Turns in one plane each, and the order they were made in; the first pair answered
P (before -> after):
[-1.27 -0.69  0.07 -1.78 -0.36 -0.91  1.63 -1.71 -1.02  0.38 -0.78] -> [-1.66 -0.74  0.12 -1.58 -0.36 -1.97  0.98 -1.63 -0.20 -0.65 -0.27]
[-2.24  0.54 -0.89 -0.94  0.69 -0.01  1.59 -1.59 -0.64 -0.42  1.56] -> [-2.27  0.58 -0.80 -0.91  0.97 -0.28  1.11 -1.47 -0.34 -0.79  1.89]
[ 2.41  0.13 -1.58 -0.30 -3.00 -1.05 -3.27 -0.82  0.59 -1.31  0.10] -> [ 2.38  0.26 -1.56  0.19 -2.50 -0.52 -3.60 -0.04  0.87 -1.98  0.18]
V (before -> after):
[ 4.20  1.65 -0.32  0.10 -2.39  1.87 -3.86  2.54 -0.09  1.57 -1.20] -> [ 1.21 -1.92  1.61  1.56 -1.55  0.04  2.07 -0.75 -0.82  5.64 -2.59]
[ 1.26 -0.17  0.75  0.80 -0.97 -4.03  0.41  0.27  0.01  1.38  0.04] -> [ 1.35  0.39  0.47  1.42 -0.48 -3.61 -0.88  1.42  0.49  0.01  0.49]
[-0.82  0.06 -0.53  0.61  1.15  0.12  0.26 -0.09  0.32 -0.74  1.46] -> [ 0.43  0.83 -1.12 -0.85  0.10  0.36 -0.14 -0.62 -0.18 -0.47  1.44]
[ 3.89 -1.47  1.97 -1.37 -3.57 -3.25 -2.28  1.84  3.51  0.51  0.41] -> [ 2.45 -3.32  3.12 -0.39 -2.88 -4.12  0.62  0.26  3.20  2.22 -0.18]
R (before -> after):
[-2.19  0.79 -0.89 -0.16  0.28  2.11  0.33 -0.23 -2.49  0.34 -0.20] -> [-1.83  1.03 -0.85 -0.86 -0.19  2.23 -0.21 -0.26 -2.53  0.25 -0.27]
[-1.11  0.01 -0.53 -0.56  0.19  2.07 -0.44 -0.68  1.26  2.34 -1.18] -> [-2.07  0.54 -0.78 -0.40  0.74  1.65 -0.73 -1.02  1.63  1.60 -0.11]
[-2.09 -0.57  0.20  2.37  1.47  1.49  2.70 -1.13 -0.81  0.42 -0.45] -> [-0.81  2.19 -1.92 -0.74  0.21  1.05 -0.90 -1.64 -0.77 -2.36  1.78]
D (before -> after):
[-4.50 -2.12  1.43  4.59  3.04 -2.04  1.28  0.61  2.34 -2.19  1.26] -> [ 0.27 -2.64  2.67  5.52  0.10 -1.06 -0.83  4.21  2.96 -1.68 -1.44]
[-2.41 -0.61 -0.74  2.14  2.81 -0.42 -1.28  2.07  1.38 -3.13  1.75] -> [ 0.22 -1.00 -0.15  2.44  1.08  0.05 -2.47  3.83  1.84 -2.70  0.22]
[ 2.36  0.71 -1.74 -2.19 -1.72 -1.48 -0.65 -2.41  0.07 -0.09  2.10] -> [ 0.73  0.53 -1.77 -1.47 -0.49 -2.21 -0.15 -3.15  0.34 -0.48  3.07]
[-1.15 -0.88  0.09  1.67  3.12  2.49  2.38  1.06 -0.93  1.90 -1.35] -> [-0.48 -1.20  0.46  1.95  2.80  2.57  2.11  1.60 -0.61  1.95 -1.85]

Each pair is two turns apart.
[-2.70  0.86  0.52  2.01  2.03  0.33 -1.34  2.07  1.88 -3.25  0.63] -> [-1.50  1.01  0.28  1.60  2.05  4.01  1.04  2.42 -0.77  0.28 -1.66]
P P
[-1.34 -0.53  1.35  1.19  0.51 -0.58 -0.75  0.24  1.44  0.24  0.70] -> [-0.27 -0.24  1.18  0.90  0.02 -0.17 -1.68  0.86  1.69 -0.12  0.44]
D R
[ 0.45  0.34 -0.83 -0.74  1.53  1.70  4.56 -3.78 -2.54  2.17 -2.20] -> [-0.32  2.32 -1.52  2.44  4.02  2.11 -1.48  1.57  0.67 -4.17  0.39]
D V
[-4.20  2.28 -0.19 -1.61  2.96  2.56  0.26  1.90 -0.88 -1.66  1.91] -> [-2.23  0.38  1.83  1.44  2.26  1.75 -0.95  5.12  1.14 -2.34  0.38]
D D
[-0.31  1.20 -0.65 -0.27  0.42  1.92 -2.43  0.80  1.86 -1.78  0.42] -> [ 1.61 -0.45  0.46 -0.23 -1.29  2.46 -0.23  0.56  0.82  1.42 -2.38]
R P
[ 0.63  1.90 -1.37  1.05  0.81  0.53 -3.64  2.44  0.52 -2.04  0.23] -> [ 0.22  0.55 -0.47  2.79  1.45  2.44 -0.92  3.25 -0.70  0.81 -1.90]
P R
[-1.59 -0.66  0.21  2.06  2.46  2.67  3.00  1.48 -2.01  1.83 -1.63] -> [ 0.70  0.78 -0.80 -1.44 -0.05  3.11  2.26  0.22 -3.24  2.70 -1.81]
V V
[ 2.30 -1.18  0.28  2.14  0.19  4.73 -0.77  3.52 -1.26 -1.05  0.14] -> [ 2.64 -0.50 -0.53 -1.07 -1.32  4.84  1.07  0.32 -3.36  1.02  0.06]
D P
[-2.41  3.21 -2.87 -3.10  1.38 -0.83  0.57 -2.57 -1.50 -2.81  1.43] -> [ 2.16  0.97 -1.11 -4.18 -3.05 -1.65  1.73 -2.79 -2.02  0.76 -2.03]
R P
[-3.75 -0.60 -0.02  0.19  2.02 -1.56  0.84 -1.77  0.81 -1.11  2.67] -> [ 3.21 -0.70  0.35 -1.49 -2.78  1.76  0.11  0.45 -0.94  2.36 -1.72]
V R
[ 0.46 -1.81  0.74  2.59  0.41 -0.42  1.23  1.00 -0.34  1.39 -2.34] -> [ 1.47 -1.59  0.45  1.07 -0.77 -0.26  1.44  0.27 -1.07  2.08 -2.62]
P D
[-0.16 -1.09  0.97  1.08  0.03 -1.54  0.38 -0.28  1.21  0.06 -0.61] -> [ 0.91 -0.69  0.48 -0.53 -1.07 -1.34  0.46 -1.17  0.37  0.62 -0.88]
V V
[-2.03 -0.64 -0.33  1.40  2.50 -2.89 -1.11  0.32 -0.08 -0.50  0.74] -> [-1.53 -0.14 -0.48  2.09  3.22 -0.34 -0.64  1.84 -1.10  0.22 -0.22]
P P
[-0.90  0.97  0.30 -0.56 -0.64 -2.33 -2.43 -0.28  1.65 -1.23  2.70] -> [-1.70 -1.65  2.26  2.38  0.39 -2.08  0.97  0.23  1.44  1.26  0.51]
R R
